In the rows, zero is written as 128.
Each named move below is a turn or a mirror, shown by a few rows before and after it. Which moves, in which order, take the first row of each later pair to the second? The first pair is answered.
X:
[118 145 117 156 146  99 111 116 141 132 121 110 131 112 143 113 138] |-> [106 143 115 158 150 102 111 127 140 126 122 109 133 113 148 109 141]
[117 124 123 139 138 126 114 137 132 100 160 136 127 156 153 126 116] |-> [143 130 137 147 135 103 129 125 133 123 163 141 121 138 149 132 106]
[124 161 154 128  93  91 102 110  79 105 190 136 123 113 153 132 119] |-> [112 155 150 129  96 100  95 119  77  91 195 131 123 118 153 127 126]
[ 92 115 167  74 162 134 160  97 165 155 172 163 108 121 135 141 109] |-> [ 77 113 162  65 169 149 147 111 156 143 174 160 111 135 142 135 116]
Q:
[126 139 130 138 128 132 124 122 124 112 107 128 114 120 118 120 134] |-> [130 135 132 142 128 126 125 117 126 114 104 126 113 116 119 122 127]
[129 114 125 113 135 141 137 132 133 144  92 109 133 124 114 130 140] |-> [142 128 134 120 126 119 147 131 115 147  96 106 128 122 119 128 138]
[126 127 129 127 134 132 119 117 148 133 139 152 127 122 119 130 103] |-> [108 133 127 118 123 135 110 139 111 111 131 132 129 135 133 118 130]
[125 150 157 148 117 115 105 116 132 108 185 133 117 159 133 118 102] |-> [105 137 142 146 130 141 101 120 151 102 179 142 119 167 130 112 104]
G:
[146 141 121  97 121 141 167 126 152 114  77 108 170 126 129 134 124] |-> [137 175 139 112  89 118 130 121 121  85 156 121 159 141 156 123 112]
[110 110 115 123 132 160 112 146 125 114 123 118 143 144 137 129 130] |-> [110 114 117 125 126 155 105 140 122 108 130 118 144 146 137 132 128]
[137 141 151 120  99 102 136 122  92  94 149 102  94 109 136 117 108] |-> [147 110 139 109 133 120 171 123 111 122  86  95 106 100 119 121 119]
[119 156 131 158 111 109 106 117 139 104 181 156 106 139 130 114 129] |-> [137 110 116 137 151 132 159 125 177 145  76 134 124 125 100 125 147]
R:
[143 138 131  92 122 117 145  99 145 168 106 128 145 104 112 111 108] |-> [116 164 139  90 100 109 106 116  95 129 146 120 139 125 137  99 123]
[161 149 132 122 110  93 145 142  71 140  99  96 133 122 148 131 156] |-> [170 140 132 122 117  98 161 142  88 151  82 100 134 114 140 133 147]
[112 146 119 127  92 110  59 155  66  97 179 102 138 134 154 100 158] |-> [137  74  99 113 159 150 139 139 152 173  52 106 162 103  99 121 148]
[106 111 123 115 134 143 122 118 176 124 141 140 146 151 109 130 104] |-> [ 99 121 129 120 121 133 107 119 163 113 161 145 143 153 117 131 102]

Between the rows of a pair lie two moves.
[104 161 134 108  58 144 101 128  90 104 157 121 134 152 128 142 161] |-> [142 135 128  99  92 137 165 113 125 164  70 109 147 119 102 158 161] | G X
[138 141 128 119 138 156 124 122 114 144  77 167 139 103 112 123 126] |-> [131 155 134 128 127 155  93 116 115 125 129 190 129 115 119 120 116] | G Q
[137  97 125 101 121 116 165 144 112 172  96  97 151 106 111 138 151] |-> [117  95 123 127 115 131 122 113 170 161 185 157 145 116 107 133 105] | G Q
[154 151 139 192  76  95 108  74 165 159 184 158 116  79 144 129  73] |-> [ 90 171 128 161  62 121  61 129  77  83 195 110 116 124 180 105 139] | G R
[142 137 142 138 106  91 115 115 138 153 153 145 100 107 112 139 116] |-> [113  93 113 124 143 144 116 124 171 148 108 145 112 119 103 138 130] | X R
[139 140 130 118 116 114 124 129  93 140 129 125 127 117 124 126 137] |-> [131 130 120 128 128 133 110 115 133 144 147 154 133 117 118 129 113] | Q G
[124 134 137 113 128 125 130 141  83 126 113 116 130 130 153 132 146] |-> [141 142 147 125 114 106 131 125  92 134 138 127 123 123 151 132 133] | R R
[147  93 102 150 167 134 128 107 196 154  96 152 117 134 122 140 102] |-> [ 95 129 107 141 132 130  69 140 118  74 162 137 108 169 160 119 133] | G Q
[156 170 160 148 116  98 176 144 146 158 132  64 110  85 124 143  96] |-> [ 78 151 132 150 124 165 106 151 173  94 196 104 110 128 135 126  94] | Q G
[189 109 142 148 149  89 141 113 135 167 103 149 143 141 120 139 119] |-> [173  96 136 136 161 104 146 118 140 164  86 146 148 140 121 137 126] | Q X
[125  96 148 133 131 148 138  98 163 141 130 133 134 113 162 160  88] |-> [115 125 160 116 110 128 126 125  84 110 131  95 134 124 185 155 118] | X Q
[138 129 133 144 142 124 142 113 158 155 119 126 117 116 105 143 128] |-> [120 143 134 153 127 129 110 118 147 130 159 138 113 128 117 132 124] | R Q
[105  64  98 106 161 179 132 129 173 131  73 135 151 143 108 126 160] |-> [121  97 116  87 134 140 139 154  96 119  55  87 153 143 128 121 193] | X Q
[121 143 134 131  97 108  96 133 110 111 163 126 114 135 141 131 148] |-> [122 117 121 137 120 138 103 114 171 130 155 152 121 127 118 137 121] | X Q
[166 120 126 121 115 151 177 166  96 105  76 100 120 132 131 114 168] |-> [205 146 150 145  90 113 181 141 101 125 118 113 108 111 130 117 134] | X R
[154 156 149 140 122 122 158 181  79 121 157 106 142 130 162 121 188] |-> [187 142 154 147 132 113 202 157 111 162 125 114 146 101 141 132 164] | G R
[ 85  88 100 100 148 160 135 165 119 100  63  98 146 132 142 131 178] |-> [118  83 104 103 154 151 160 140 158 138  40 113 147 109 122 144 157] | X Q
[ 95  98 118 140 150 144 157 114 170 127  86 181 145 176 103 176  99] |-> [139 157 149 132 105  67 180 137  71 128  87 127 137 163 126 177 127] | Q X
[189 130 151 131 136  92 178 105 161 190  94 135 123  86 117 148 108] |-> [ 62 117 110 107 138 168  77 159 111  76 148 127 130 163 152 117 158] | X G
[140 115 126 138 160 150 153 120 156 158  95 143 146 112 108 130 117] |-> [112 150 132 127 125 134 112 155  79 102 140 113 143 137 141 119 150] | Q G
[ 78  96 103 144 142 156  92 119 122 139 161 163 135 144 119 153 128] |-> [ 88 100 108 145 130 145  88 111 127 143 176 168 129 142 119 154 121] | R R
[132 125 124 125 136  85 121 125  72 120  98 115 144 145 138 126 144] |-> [131  91 110 128 160 114 135 112 136 142  74 139 150 138 119 132 123] | R Q
[108 136 131 134 118 149  82 123 102  81 179 150 125 145 138 119 126] |-> [ 98 111 119 132 141 174  89 115 138  95 157 164 131 142 124 122 117] | X Q
[114 106 110 127 155 168  94 131 201 132 159 175 134 131 120 118 119] |-> [171 146 145 146 127 103 120 114 173 164 180 171 123 105 126 129  99] | Q Q
[ 48  82  98 106 163 222  84 141 157  92 119 133 144 167 111 117 140] |-> [172 147 162 101 125  91 189 139  67 169  49  62 134 104 115 134 155] | Q G
[ 64  91  96 120 152 183  91 128 166 108 133 151 132 143 134 126 134] |-> [ 69 118 111 134 123 157  65 119 147  97 181 156 123 145 151 118 127] | R R
[ 92 126 115 123 117 140  97 140 111  82 173 142 129 144 137 114 146] |-> [157 138 136 112 118  90 167 136  87 138 109 108 128 110 131 131 152] | G Q
[105  86  99  83 160 178 156 130 149 177   6 118 132 115  98 151 122] |-> [179 188 159 111  81  54 160 111  56 184  96 101 113  88 127 154 104] | Q R
[150 128 158 132 158 135 149 100 161 153  87 136 138 115 140 154 104] |-> [ 97 149 156 137 136 144  83 117 129  94 159 144 129 147 163 141 115] | G X
[ 73 120 138 129 141 128  90 111 154  99 183 146 101 148 105 136 110] |-> [ 58 118 135 110 146 141  86 134 126  83 165 126 103 160 115 127 138] | X Q
[116 139 178 144 113 131 124 100  96  79 182 109  95 117 133 153 150] |-> [128  90 158 144 157 162 159  82 170 123 131 131 106 102 105 163 129] | Q G
[172 149 164 191 104 147 121  43 178 170 180 163 136  57 113 138 118] |-> [170 196 186 170  71 109 118  85  64 137 176 102 131  72 150 124 171] | Q Q
[202 168 148 139 124 100 152  78 126 147 179 128 131 118 150 145  90] |-> [143 120 114 138 156 166 120  81 185 124 180 161 144 141 137 140  82] | Q R
[127 149 124 125 107 128 109 131  95 128 128  98 129 115 131 123 158] |-> [122 122 115 122 128 153 118 127 124 141 100 102 134 117 116 127 159] | R X
[118  91 163 107 134 138 174 129 112 145  70 133 122  93 112 137  95] |-> [ 94 128 171 117  90 119 123 140  62  92 153 141 113 122 148 120  96] | Q G
[146 162 150 137  94  79 120 117 101 114 176 132 116 128 147 118 121] |-> [177 136 145 139 123  88 164  99 153 168 125 143 119 107 119 130 103] | R R
[125 115 125 147 150 151 140 134 153 142  85 124 142 124 136 135 131] |-> [ 99 125 123 156 135 154 105 132 148 113 137 143 139 138 146 126 125] | R Q
[137 136 153 133 107 150  96 143  57  48 118 144 125 178 174 113 162] |-> [152  83 132 150 156 187 114  94 181 100  95 199 127 159 134 126 106] | X Q
[112 133  97 110 126 145 146 132  79 127 105 123 120 155 118 121 183] |-> [105 103  84 115 146 168 144 111 140 138 101 150 124 153  97 126 159] | Q Q
[130 109 122 138 130 130 154 122 149 151 125 128 113 137 114 125 142] |-> [118 125 125 133 116 127 136 137 115 128 145 114 114 153 129 116 161] | Q G
[145 135 115 116 126 126 165 150  73 139 116  93  94 130 121  87 146] |-> [162 151 122 134 113 109 158 130  84 149 154 112  81 122 125  88 126] | R G
[ 79 109 103  91 148 171 149 168  78 135 126 118 132 115 141 128 184] |-> [132 101 114 116 160 149 190 122 152 197 123 151 132  78 112 140 130] | G R
[141 142 107 105 134 107 147 136  95 152  84  82 121 108 155 151 143] |-> [133 156 113 110 118 103 132 138  78 131  99  79 113 113 160 148 142] | R R
[ 89 107 109 137 154 132 139 138 154 119 173 133 125 136 100 160 125] |-> [114 110 114 118 155 121 169 158 116 134 124  94 127 128 103 160 148] | Q G
[ 83  82  84 114 175 203 120 152 186 120  92 124 120 170 114 102 148] |-> [171 142 128 106 136  95 188 164  92 162  51  63 111 129 125 113 167] | Q R
[189 167 150 151  95  87 182  96  58 123 144 109  68 131 178 145 178] |-> [137 107 116 179 135 167 129  54 184 113 198 192  69 154 154 144 125] | Q G
[130 149 142 113  83  85 113 153  99 117 175 135 128 105 182 117 176] |-> [137  98 125 123 124 130 131 112 210 168 154 185 136  85 145 133 130] | Q G
[ 74 120 101 146 136 187  86 143 145  80 175 143 137 152 110 138 136] |-> [112 106 103 113 148 172 151 167 109 123  63  88 147 133 104 145 171] | Q R
[143 117 121  79 132 114 127 146 119 111 122 114 120 144 125 120 149] |-> [151 100 114  88 144 123 140 128 158 136 115 128 124 135 114 125 124] | X Q
[101 106 113 122 152 151 121 118 165 128 112 128 133 128 123 128 123] |-> [ 90 121 109 122 137 152 103 132 135 101 136 124 126 144 139 121 132] | R R
[175 191 168 161 110  98 175  83 124 119 147 157 108 113 167 125 131] |-> [135 121 126 135 164 179 186  92 182 125  63 160 127 121 141 126 144] | X R
[ 93 115 109 139 139 146 111 123 147 107 118 146 128 138 121 141 111] |-> [ 98 136 120 131 123 122 109 141  95  91 134 125 122 141 137 139 132] | R Q
[150 131 142 152 133  94 145 102 159 151 140 142 117 116 122 144  95] |-> [107 106 118 110 155 140 138 145 122 119  80 101 130 141 127 136 150] | R G
[155 150 143 121  90  79 129  99 111 153 100 155 126 101 141 164 128] |-> [148 126 135 133 108 105 122  87 158 162 102 178 131 101 129 166 107] | R Q
[132 121 118 129 154 146 130 126 135 156  98 140 141 114 135 108 116] |-> [152 145 135 130 133 120 131 124 115 161 119 133 136 102 143 107 115] | Q R
[122 131 143  93 139 182 135 109 129 176 115 120 165 147  80 113 134] |-> [130 168 155  98 113 151 120 116  80 157 148 108 158 150 100 108 143] | Q G
[136 124 118 125 120 133  71  84 148  88 179 175 114 146 109 158 135] |-> [120 126 115 115 122 141  63 106 117  74 167 151 115 163 121 146 161] | X Q
[161 149 148 135 116  92 144 113 131 150 140 132 129 109 132 144 106] |-> [142 117 133 134 141 130 148 107 170 148 121 142 138 114 119 146 104] | Q X
[170 137 139 162 129 110 130 100 145 157 152 133 135  94 109 150  87] |-> [115 113 106 122 150 162 120 158  99 114  84  86 153 126 119 134 149] | R G
[109  70  97 142 164 153  79  96 200 119 138 145 141 123 125 103 112] |-> [ 91  73  98 131 158 160  64 116 176  99 147 137 143 131 133  97 126] | R R
[141 120 152 199 147  76 105  78 129 105 185 139 124 118 135 139 108] |-> [146 109 145 199 159  81 124  63 155 121 163 139 130 110 126 138 104] | Q X
[121 159 144 121  96 118 179 189  79  97  94  79 100 134 117 121 157] |-> [146 167 159 170  90 106 157 126 166 126 180 154  87 109 101 133  76] | Q G
[167 143 146 135 113 101 162 113 101 149 136 123 120 102 132 145 121] |-> [152 123 128 115 136 121 175 124 112 155  94 109 132 101 122 143 130] | R R
[124 118 136 114 129 133 148 145 104 133  69  96 131 109 143 130 163] |-> [142 158 159 152  96  93 120 111 110 127 169 137 116 105 146 130 118] | Q G
[110 118  72 106 162 203 122 137 165 127 100 138 109 158 172 144 118] |-> [134 183 107 120 107 138  97 135 102 106 186 134  94 156 199 135 106] | X R
[101 141 126 132 123 133  94  97 164 109 191 177 131 139 122 120  84] |-> [126 179 145 108  99  75 125 132  61 110 148 112 132 132 148 118 127] | R Q
[166 203 157 146  63  75  97 129  64  82 172 110 153 131 155 118 125] |-> [ 86 151 119 117 100 161  65 160  83  34 140 106 170 172 152 106 157] | Q Q
[146 126 125 152 104 121 115  71 179 167 157 176 122 120 117 120  94] |-> [ 78  96  90 110 126 183  98 132 121 115  92 125 138 160 132 102 165] | Q G
[152 143 131 122 103 126 156 156 101 159  97  94 128 125 110  99 171] |-> [133 104 111 136 127 169 145 132 179 170 104 147 132 124  89 107 141] | R Q
[112 115 124 139 143 146 108 110 165 125 162 171 132 122 126 128  93] |-> [146 141 149 148 117  99 122 104 131 140 171 160 127 108 138 134  93] | Q Q
[153 131 132 151 117 110 136  74 179 155 171 167 124 113 116 137  83] |-> [175 141 150 147 113  84 162  85 150 171 139 145 127  98 116 142  93] | Q X
[136 162 145 145  94 112 110 122 106 115 188 134  94 116 158 132  98] |-> [124 136 137 151 108 139  95 110 151 115 191 159  93 121 147 136  80] | X Q
[144 140 141 124 150 105 153 128 103 138  92 132 143  90 108 138 115] |-> [ 96 151 129 117 143 131 109 145  83  88 125 131 142 117 125 124 131] | X G
[125 158 140 118 122  71 131 163  47 128 121  92 141 117 153 117 142] |-> [108 112 113 103 158 117 152 175  82 139  63  81 155 122 137 118 153] | R X
[125 152 167 127 118 154  85 120  62 129 137 134 147 166 133 149 171] |-> [173 141 170 137 141 137 129 103 104 188  87 135 145 137 107 164 153] | G Q
[138 107 132 151 141 132 109 111 181 147 156 169 122 107 108 119  95] |-> [114 149 139 121 115 109  93 157  76 102 153 114 121 130 140 105 148] | X Q
[150 114 134 134 141 132 147 127 139 147  85 124 149 109  90 132 110] |-> [146 127 136 130 136 127 150 138 111 138  75 106 151 115  93 129 128] | Q X
[154 117 143 141 151 118 147 100 128 157  47  89 116  77 127 118 144] |-> [146 121 141 134 148 120 134 116 105 144  43  79 117  85 133 115 152] | Q Q
[125 136 126 151 138 144 112 108 171 138 167 167 123 125 117 132  92] |-> [148 169 149 149 114 102 126 111 121 144 177 145 118 115 129 135 100] | Q Q
[124 154 190 103  99 116  96 112  94 105 229 128 144 123 152  87 131] |-> [132  73 152  99 165 178 146  96 207 169 125 149 163  96 103 102 112] | Q G
[116 110 147 163 139 117 135 135 134 108 126 158 135 129 112 156 110] |-> [121 106 144 160 145 118 148 138 131 113 112 152 136 127 104 157 121] | Q R
[109 141 134 134 153 118 132 128 104 117  97  91 149 152 124 153 157] |-> [133 133 135 150 161 115 150 102 137 144  85 114 151 136 111 161 138] | G R
[151 171 154 153  87  60 117 153  39 102 137 100 132 116 160 117 142] |-> [148  91 123 127 146 121 167 156 107 151  14  93 152 103 127 125 151] | X R
[156 138 130 106 116 109 162 146  82 132  89 103 126 127 123 128 154] |-> [156 116 123 140 137 127 143 100 177 147 133 168 121 126 100 135 100] | G Q
[118 141 138 125 131 131 111  92 169 136 196 149 118 126 128 126 113] |-> [ 97 131 126  87 139 139 130 141  98 114 113  86 127 139 139 120 180] | G Q
[115 130 113 132 147 136 133 136 148 140 122 127 130 142 127 135 113] |-> [133 142 120 132 138 113 143 137 128 148 112 114 127 135 127 138 116] | Q R
[110 170 133 122  91 121 100 141 123 101 175 132 101 147 137 116 134] |-> [145 141 125 101 117 118 165 150 127 151  67  97 112 126 122 124 153] | G Q
[ 94  99 144 120 147 167 126 119 142 109  98 140 135 127 123 137 116] |-> [ 99 100 150 128 147 163 122 105 152 115 111 149 133 118 124 138 105] | G R
[146 115 142 130 118  94 102 140 117 103 174 157 146 139 106 152 110] |-> [135  80 118 113 147 128 126 152 128 116 102 139 156 137  93 158 131] | G X
[125 175 155 114  98  99 133 145  81 108 177  95 107 113 151 130 147] |-> [156 131 149 106 138 118 193 133 131 168  81  87 119  91 121 141 140] | R Q
[156 179 160 142  91  53 132 101 107 125 161 116 117 124 166 126 128] |-> [109 101 115 102 150 138 154 142 127 121  40  87 140 141 143 128 175] | X G
[124 139 130 129 125 139 118  77 157 130 186 132 148 124 139 140 104] |-> [ 99 131 113  95 134 149 134 124 101 111 123  79 159 135 149 132 160] | G Q
[110  98 105 122 148 176 144 136 151 128 114 117 142 141 109 129 150] |-> [117  95 109 134 145 172 142 126 169 136 128 131 143 135 107 128 135] | G R
[127  88 100 109 136 146 120 114 145 136 105 135 128 126 131 130 146] |-> [155 117 120 111 113 107 142 113 113 145 107 114 120 112 139 139 150] | Q R
[169 142 142 133 113  91 163 120 125 142  99 113 119 114 124 126 125] |-> [154 120 126 143 128 118 142 102 180 137 121 150 118 121 112 120  98] | R Q
[145 123 125 114 125 118 145 139 111 139  93 105 138 128 127 124 136] |-> [119 104 115 110 141 151 133 145 136 128  95 116 141 136 123 123 136] | Q X
[ 80 113 111 131 140 159  80 134 143  93 165 143 129 165 138 123 140] |-> [109 142 131 111 121 120 114 156  69 103 123  92 134 152 151 126 171] | R Q
[ 94 107  85 147 144 132 138 112 163  76 103 133 115 131 125 135 127] |-> [133 130 110 169 129  89 151  87 165 100 131 145 107 111 124 144 101] | G X
